One vector is turned by the same rotation once a tick. Each row is the vector after some number of ticks, and that number follows the row.
The counts run from 0 to 137.
[ 22.4 -16.2  -4.5  14.6   5.6  21.4  10.1 -20.6  14.6  24.3  26.9   1.5
  -0.2   1.1 -10.2   7.6 -22.7  23.8 -29.5  -4.5   7.3 -11.4   5.7   3.9
  15.8 -20.4  17.5  -3.4  -0.6   7.9 -11.0   0.6  -5.9  -1.3 -17.6  -8.2
  12.6]  10
[  9.6 -21.3 -11.0  16.9  -6.9  19.5   6.2  -1.0  10.8  19.3  15.3 -10.2
  -8.5 -21.9  -7.7  11.0   1.8  13.6 -21.4   6.2   1.6 -12.6  11.6  -3.2
  17.1 -20.4  13.3   2.2  -9.0  18.6 -10.9  16.1  13.9   4.1 -15.3 -16.8
   7.8]  132
[ 18.9  -5.9   0.1   7.7  -5.6  24.1  10.1   5.0  16.2  29.4   6.6 -13.1
   4.1  -7.6  -8.5  20.8  -1.4  37.2 -20.4   6.3  -1.6  -5.7   2.5   8.0
   9.2 -15.5   1.4   3.8   2.2   3.9 -23.6  13.1   7.2  -4.0 -29.3  -9.5
  10.5]  48
[ -7.2  -8.6 -14.0  16.4  -7.3  -3.0  11.5 -12.3   3.3  17.3  12.0 -12.9
   2.7 -14.9 -18.2  22.7   8.1  22.9   1.9   2.6 -11.0   8.7  14.9  -3.4
  13.8  -9.1   1.4  -5.9   7.3  11.9 -23.0  32.5   8.8  -1.5   2.8 -28.1
  19.8]  39
[ 13.4  -9.5   5.8   4.8   5.2  11.0  34.2 -11.3  13.0  10.9  20.3  -2.4
   7.9 -17.5  -7.7   4.7 -25.2  26.6 -24.7  -8.6  -5.5   2.1   9.9   3.2
   8.0 -20.3  -3.1   6.0   1.1  -7.1 -20.1   5.7  -4.0 -15.2 -17.3  -9.8
  17.2]  106
[  3.7  -1.4 -14.6  13.9  -2.7  -3.5   8.8 -11.6  12.0  18.7  32.0   8.9
  -9.1 -12.9 -10.4  16.8  -6.9  26.4  -7.2 -11.5 -11.6   0.4  14.7  12.2
  27.3  -4.9   6.5 -17.4  -4.3   3.1 -22.8  26.5   7.7  -2.0 -15.4 -25.2
   3.7]  34
[ 14.9 -14.5 -11.9  16.1   0.1  15.9   3.0 -20.4   9.2  20.4  29.9   2.7
 -10.6  -1.2 -18.0  14.5   9.6  11.0 -23.6  16.4   0.8  -4.4  12.1 -10.2
   6.2  -4.0  18.5  -4.1   5.6  21.1 -13.6  20.7   7.7   7.1   3.8 -19.3
   8.9]  74
[  6.8 -12.5   1.0  21.8   3.5   0.9  15.5 -36.6   2.7  15.0  16.0 -14.4
  10.7 -11.9 -12.7  18.8   0.5  22.8  -8.2  13.7 -10.4   4.3  15.8 -20.7
  -4.8 -18.3   5.8  10.6  11.4  10.5 -18.0  12.9   3.5   6.6   1.8 -11.8
  23.6]  1
[  8.1 -10.2  -8.3  14.9   4.1  14.2  14.5 -18.5   3.9  10.0  27.9  14.9
   1.8 -23.1  -7.0   1.3 -27.2  24.6 -14.7   7.4  -0.4 -18.1   0.2   1.6
   2.9 -16.9  10.2 -12.9  -8.8   4.0 -21.1  27.2   4.0  -6.0 -11.8 -16.9
   0.4]  91
[  3.0  -7.0  -6.4  15.9  -2.4  19.1   4.5  -4.6   8.7  20.2  29.8 -10.9
  15.7  -9.5 -22.1  26.4   0.7  36.3  -6.5  -3.0 -10.5  -5.3  11.3   3.8
  11.3  -0.3 -10.1   2.0   1.6  15.8 -17.7  36.4  -8.1  -5.1  -5.9  -4.6
   5.7]  50
[ -5.5  -2.5   0.9  18.6   6.9  -4.0  21.8 -34.2   4.1  16.8  27.9   0.6
   6.9  -9.7  -6.2  19.9  -7.4  28.5   0.7   2.1 -10.9  12.7  16.8 -17.1
   7.1 -10.9   1.1  -7.4  13.6   7.1 -24.6  14.1  -3.1  -4.0   2.7 -19.3
  20.9]  100
[  7.6 -13.7   9.9  17.5   0.1   6.3  27.9 -22.1   9.7  23.3  11.5  -4.7
   8.9 -11.2 -10.2  13.3  -2.9  18.3   0.3  12.5  -2.7  12.3   8.7 -21.9
   5.0 -13.3   3.5  -4.9   9.4  -2.8 -30.1   3.3   3.2   8.1  -6.5 -20.9
  30.2]  101
[  6.5  -1.5  -8.4  20.5  -9.2  -7.9  13.0 -24.2   8.3  18.4  28.1 -18.1
  -2.5  -4.4  -0.1  26.3   5.3  15.8 -15.3  -7.3 -16.4  12.1  21.4   2.5
  14.6 -16.9   6.5  14.9  12.7  10.3 -20.9  22.5  -2.8   5.8   2.9  -8.5
  15.5]  123
[ 11.7  -7.7 -18.0   7.0 -10.5   8.5  11.9   0.3  21.2  19.0  22.1   5.7
  -9.0 -16.7  -7.1   9.7  -9.8  22.1 -21.7  -4.9  -1.1  -5.0  12.2  10.5
  22.3 -15.0  16.7 -16.4  -6.8  11.1 -23.4  17.4   8.8   2.3 -18.1 -26.6
  11.0]  33
[ -6.9  -4.7 -10.6  19.7 -11.1   7.5   9.3 -10.2   2.1  18.6  27.4   2.3
  -7.1 -12.1 -11.9  17.3  12.6  28.7  -1.3   1.5  -9.1   2.9  20.4   0.2
  29.0  -2.0   6.8 -15.6  -2.6  14.9 -20.6  30.2   7.2   6.9  -8.3 -22.3
   7.8]  35
[  7.1 -22.2  -5.7  13.0  -3.6  22.2   5.9  -2.3  11.9  18.7  16.2 -11.1
   8.5  -4.8 -23.7  20.5   3.1  21.4 -14.8   5.2  -2.3  -3.6  11.8 -10.3
   6.0  -1.6  -2.3  -5.4  -0.3  15.9 -11.5  25.4   1.3  -5.1 -17.5 -11.6
  17.9]  51
[ 14.9  -9.7 -15.5  10.3  -7.1   4.9   2.2  -7.6   9.8  16.8  19.4   1.2
  -7.4 -19.9 -12.2   7.0 -11.2  27.3 -20.0  -8.1  -0.4 -21.9  10.7  13.5
  20.2 -22.0  10.5   3.7  -4.0  11.9  -9.6  22.5   9.6   0.9 -17.3 -20.0
  -2.6]  133
[ 13.2 -25.4  -5.8  12.5   3.3   6.0  17.4 -27.3  16.3  12.0  15.9  -0.3
 -11.8 -19.9 -19.6   2.6   1.3  12.6 -12.3  -1.1   1.9  -1.6  12.9 -11.8
  19.0 -25.9  15.4  -3.9  -0.4   7.4 -14.3   6.0   5.6  10.6  -3.2 -27.7
  28.0]  17
[ 11.9 -11.2  -2.1  16.0 -14.1   1.1  19.0 -16.8  10.5  32.3  16.2 -26.6
  -1.6  -6.8   1.7  16.1   0.8  13.0 -25.9   0.1 -10.9   9.7  14.9  -5.1
  11.5 -23.1  12.2   9.9   4.7   7.1 -21.3   9.4   0.4   7.0 -13.6 -11.5
  18.3]  124
[  8.1 -10.1  -6.8  16.8 -10.2   8.1   7.0  -8.9  11.3  25.3   8.3  -0.8
  -5.5 -15.5 -11.5  10.8  12.0  22.0  -0.8  13.2  -2.2  -0.8  14.0  -5.3
  15.1 -14.2  12.9 -18.4   4.1  10.6 -17.0  26.9  14.5  13.1 -12.2 -30.3
  18.6]  36
[ 22.1 -20.5   4.8   6.7  -0.9  26.4  29.7  -3.8  20.1  16.4  19.9   1.9
   8.2 -14.9 -11.5   8.1  -7.6  28.1 -23.6   1.5  -5.4  -2.4  12.3   3.8
  11.9 -12.9  13.4  -0.2   3.3   9.2 -20.0  10.6  -6.2   2.5 -15.6  -5.4
  19.7]  109
[ 12.1 -15.9 -11.7  11.1   4.2  18.3   2.9  -0.5  19.3  27.5  17.2  -0.4
   9.7  -6.9 -26.4  16.4  -5.9  26.1 -27.8   2.7   5.1  -9.0   7.2   2.9
   9.8 -14.7  -9.3  -7.6   1.0   4.2 -10.3  14.7   9.6  -4.9 -23.8 -18.7
  15.6]  52
[ 16.0 -20.2  -6.5  12.6  -1.8  18.2   4.0  -9.8  12.9  11.5  16.1  -1.1
   5.4 -18.5 -28.3  19.3  20.0  27.3 -17.3  10.1  -5.8  -8.2  17.3 -14.7
   4.5 -10.9  -0.7  -1.4   8.8  14.3  -6.9  20.2  13.1   4.4  -7.5 -22.8
  19.5]  55
[ 10.3 -21.5  -7.1  12.2   6.2  30.6  22.8 -17.0   7.3  23.4  18.2   1.3
  -4.7 -16.6  -6.9   6.6 -16.7  19.0 -15.9  17.3  11.5 -12.1  -6.2 -10.0
   5.1 -15.0  11.5  -8.3 -10.9   7.0 -26.9  19.4   2.9  -2.7 -19.2 -23.1
   8.5]  90
[  4.4 -10.5  -4.4  13.0   5.7   0.5  16.2 -36.0   2.2   5.9  35.6 -11.3
   4.7 -16.3 -14.0  17.7 -13.7  32.6 -17.5  -3.3 -11.0   5.9  12.4 -14.8
   2.4 -18.1   0.8  16.5  -0.7   4.1 -16.4  10.6  -2.5  -9.2   0.5  -3.6
  18.6]  4
[ 22.7 -16.6   4.0   8.5   0.9  19.5  16.8 -23.2   7.1  12.5  18.4  -7.5
   1.9 -16.6  -1.9   7.7 -12.1  32.7 -21.5   0.2   3.0  -6.0   5.7  -6.1
   6.0 -32.8  15.3   9.9  -4.4   3.5 -20.6  -6.4  -0.1  -2.0 -15.5  -9.0
  13.2]  6
[ 10.1   1.1  -6.2  14.1  -2.9  -5.0  17.5 -34.1  13.5  22.9  20.4   3.4
 -10.4 -10.0   1.4  12.4 -10.1   9.8 -12.9 -16.6  -2.1   7.7  -1.6  16.0
  16.9 -27.8  15.1   6.3   5.5 -10.7 -28.4   4.7   0.2  -5.6  -7.8 -22.6
  12.9]  22
[  7.0 -12.4  -7.4  14.3   8.8  11.7   5.5  -9.8  12.8  18.2  34.8  12.6
   2.4 -11.9 -22.7  14.0  -2.1  32.3 -20.4  -6.0   0.7  -8.8  20.6   1.9
  14.7 -14.0 -20.0  -9.9  -6.4   3.2  -8.8  21.1   8.2 -10.4 -19.4 -13.8
   8.4]  53
[  2.8  -6.9   7.0   8.6   4.6  13.0  27.9 -19.6   4.8  14.4  32.9   5.6
   3.8 -18.3  -6.9  11.7 -11.4  33.1 -14.6 -18.1 -17.1  14.1  13.9   3.6
  16.0  -7.7  -6.0   7.2  -7.1  -0.3 -19.8  12.5  -7.3 -10.3 -11.5  -2.1
  11.4]  107
[ -2.0  -0.6  -4.3  14.9  -5.8  -3.7  11.4 -21.9  -0.2   4.1  25.9  -6.1
   3.3 -31.6 -11.0  20.4  -0.9  32.1   2.3  -8.7 -18.7   3.5  10.7   6.9
  10.9 -20.0 -13.0   4.6   5.8  -3.7 -27.5  30.4  12.5 -15.2  -5.7 -19.1
  10.5]  42
[ -1.3 -10.4  -5.4  15.3  -1.0  26.6  14.6 -21.2  -2.0  22.1  29.9  -3.0
  -5.9  -6.9 -13.4  15.4  -9.1  19.4  -3.7  18.1   1.2   7.3   4.3 -21.0
   3.4  -0.7  12.4   2.2  -6.8  14.3 -34.5  22.5  -5.3  -3.2  -5.9 -13.2
  11.3]  89
[ 14.3  -5.2  -1.8  24.4  -7.2   7.5   1.5 -30.4   4.4  16.9  26.6 -10.7
   6.0  -5.5 -18.7  27.0  17.3  17.7 -17.7   3.2 -12.0   5.8   7.7  -9.2
  -5.7  -9.0  -5.9  19.7  16.0   9.8 -22.0  18.4   0.8  -2.3   0.7 -11.5
  18.6]  62
[ 12.8 -22.4  -8.1   9.9 -11.0  24.8  13.3   0.2  14.7  14.1  14.9  -1.0
 -10.7 -14.9 -10.4  15.0   4.6  20.6  -8.6   5.6  -7.6   0.6  17.1   2.5
  21.8  -5.3  26.2  -4.1  -4.2  13.1 -25.6  27.7   1.7   5.8  -8.8 -26.2
  12.9]  32
[  5.4  -7.2  -6.8  12.5   2.6 -17.4  16.9 -23.0  19.5  18.1  23.3   4.9
   1.3 -21.6  -8.0   6.0  -5.5  19.9 -25.1 -27.2  -6.2  -0.3  21.0   9.1
  19.8 -26.9  -9.9  -2.8   7.5   0.9  -2.8  12.9  13.8   3.4  -3.1 -20.3
  12.4]  118
[ 17.0 -18.2  -6.1  14.6   5.6   0.7   3.0 -10.1  21.9  18.2  14.8   9.7
   2.9 -14.9 -25.1  11.1   2.3  27.0 -26.3  -6.1   0.7 -18.2  14.5   3.3
  -1.0 -26.4  -4.7  -0.7  14.2   6.7  -2.3   8.8  15.7  -5.0 -15.3 -31.5
  12.0]  56
[ 12.9  -3.4  -4.5  11.6  -0.9  15.5   9.0  -3.4  13.2  25.0  21.3  -1.7
  12.7  -7.7 -11.8  13.9  -8.2  36.6 -21.1  -7.7  -5.7 -10.6   0.9  13.6
   9.7 -15.1  -8.1  -0.6   3.4   2.8 -18.1  24.4   1.9 -11.8 -21.8  -5.9
   1.5]  49
